128 stands for zero in the data rows.
Some points, one per row:
[121 161 151 105 147 118 144 114]
[102 182 146  70 153 143  88 114]
[170  88  97 192 151 130 144 100]
[115 131 123 127 138 119 113 108]
[116 129 134 115 135 129 141 118]
[166  73 120 176 118 122 171 126]
[116 165 119  93 110 127 139 151]
[160 111  90 151 134 119 135 123]
[100 173 128 118 123 123 129 116]
[102 159 136 130 119 131 117 140]
[109 116 148  99  81 131 124 163]
[142 128 108 134 166 117 155 107]
[117 137 121 104 113 137 107 117]
[ 84 179 169 115 130 121 107 119]
[138 119 142 127 131 139 138 115]
[140 142  99 142 167 143 141  97]
[206  13  69 136 127 156 154 138]
[169  74 120 172 115 125 141 126]
[150  95 116 155 106 117 133 140]
[111 141 144 105 103 129 126 170]
[156  73 112 153 111 123 129 144]
[170  58 121 172  94 123 142 143]
[171  60  85 142 133 130 157 142]
[111 175 139  87 161 135 113 116]
[ 73 191 183  91 135 133  97 134]
[ 92 164 152  93 147 126 140 127]
[125 127 146 142 150 128 124 124]
[191  75  83 167 135 120 132 120]
Here are 21 more points, each followed by its number:
[131 121 137 134 105 128 150 132] 0
[ 99 155 141 114 134 135 136 129] 1
[131  89 135 120 112 118 141 133] 2
[103 135 141 141  94 124 119 143] 3
[ 94 193 122 105 151 120  73 114] 4
[134 146 127 119 123 120 118 139] 5
[164  73  95 154 129 116 151 150] 6
[140 149 138 104 128 144 134 134] 7
[120  98 132 156 111 119 123 144] 8
[191  23  76 199 113 127 148 125] 9
[183  60  79 163 135 127 137 143] 10
[123 124 112 142 132 119 148 122] 11
[ 94 137 170 126 101 126 130 136] 12
[143 151 119 112 139 135 121 116] 13
[163  48 120 182 105 127 136 140] 14
[126 147 111 112  97 132 129 156] 15
[117 128 122 153 164 134 123 109] 16
[145 103 105 152 121 130 152 132] 17
[150  93 120 168 137 119 149 121] 18
[ 54 216 191  95 112 121 107 117] 19
[134 132 103 126 141 122 126 130] 20
Which three of these numbered points are nearest to each point below, ignoring the direction in which the first points spread most? Their numbers follow each, nearest first.
[107 162 118 102 139 131 129 112] > 20 13 11
[149  80 143 131 118 127 140 135] > 2 14 0
[136 147 110 100 130 133 119 116] > 13 20 10
[ 88 154 153 121 103 115 113 107] > 19 9 3
[131 128 121 124 119 115 145 125] > 17 11 1
[190  82  69 162 121 141 152 121] > 13 20 17
[ 92 184 152 111  99 128  93 138] > 3 5 9
[163  81  77 185 171 135 130 103] > 16 4 20
[176  30 125 137  99 139 151 155] > 2 12 14
[ 23 255 199  66 132 120  89 125] > 9 19 8
[ 97 160 143 126 112 127 137 103] > 19 11 17
Here are 21 other points, each followed by its number:
[ 84 172 174  95 134 145 115 141] 0
[157 127 114 123 134 136 119 116] 1
[101 146 142 134 126 129 134 135] 2
[153 106 116 127 119 117 102 136] 3
[ 79 175 144  86 152 129 109 133] 4
[138  71 132 145  63 128 119 162] 5
[ 96 195 134  95 145 114 113  95] 6
[ 80 187 173  96 116 127 114  99] 7
[106 176 153 110 151 113 117 134] 8
[159 113 122 121 126 138 143 149] 9
[116 171 102 149 162 129 132  86] 10
[ 63 233 166  55 146 133 104 132] 11
[ 99 179 116 105 182 135 124 107] 12
[ 86 179 152  93 125 125 115 138] 13
[107 165 154 111 136 126 127 112] 14
[ 96 150 150 135 104 112 114 126] 15
[209   9  82 157 111 125 143 133] 16
[ 98 154 128 143 149 124 127  82] 17
[ 96 155 164 110 131 119  99 137] 18
[149  90 129 146 154 137 136 122] 19
[168  71  73 158 137 127 131 111] 20
The same question for these:
[ 71 188 167 110 108 110  94 123] > 15 18 7
[ 49 255 174  52 164 126  88  99] > 6 20 1
[177  75 108 152  90 122 154 155] > 13 9 0
[144  79 133 143  86 112 130 144] > 5 15 18
[166  54 103 191 120 135 158 135] > 2 0 13
[130  96 142 137 152 125 126 121] > 19 18 14
[148 112  76 139 146 121 112  99] > 20 6 1
[ 84 221 153 101 126 124  90 121] > 1 13 14
[106 148 138 135 111 130 136 146] > 2 13 15
[190  38 100 179 116 129 138 140] > 18 13 0
[144 135 120 131 143 118 136 146] > 8 11 13
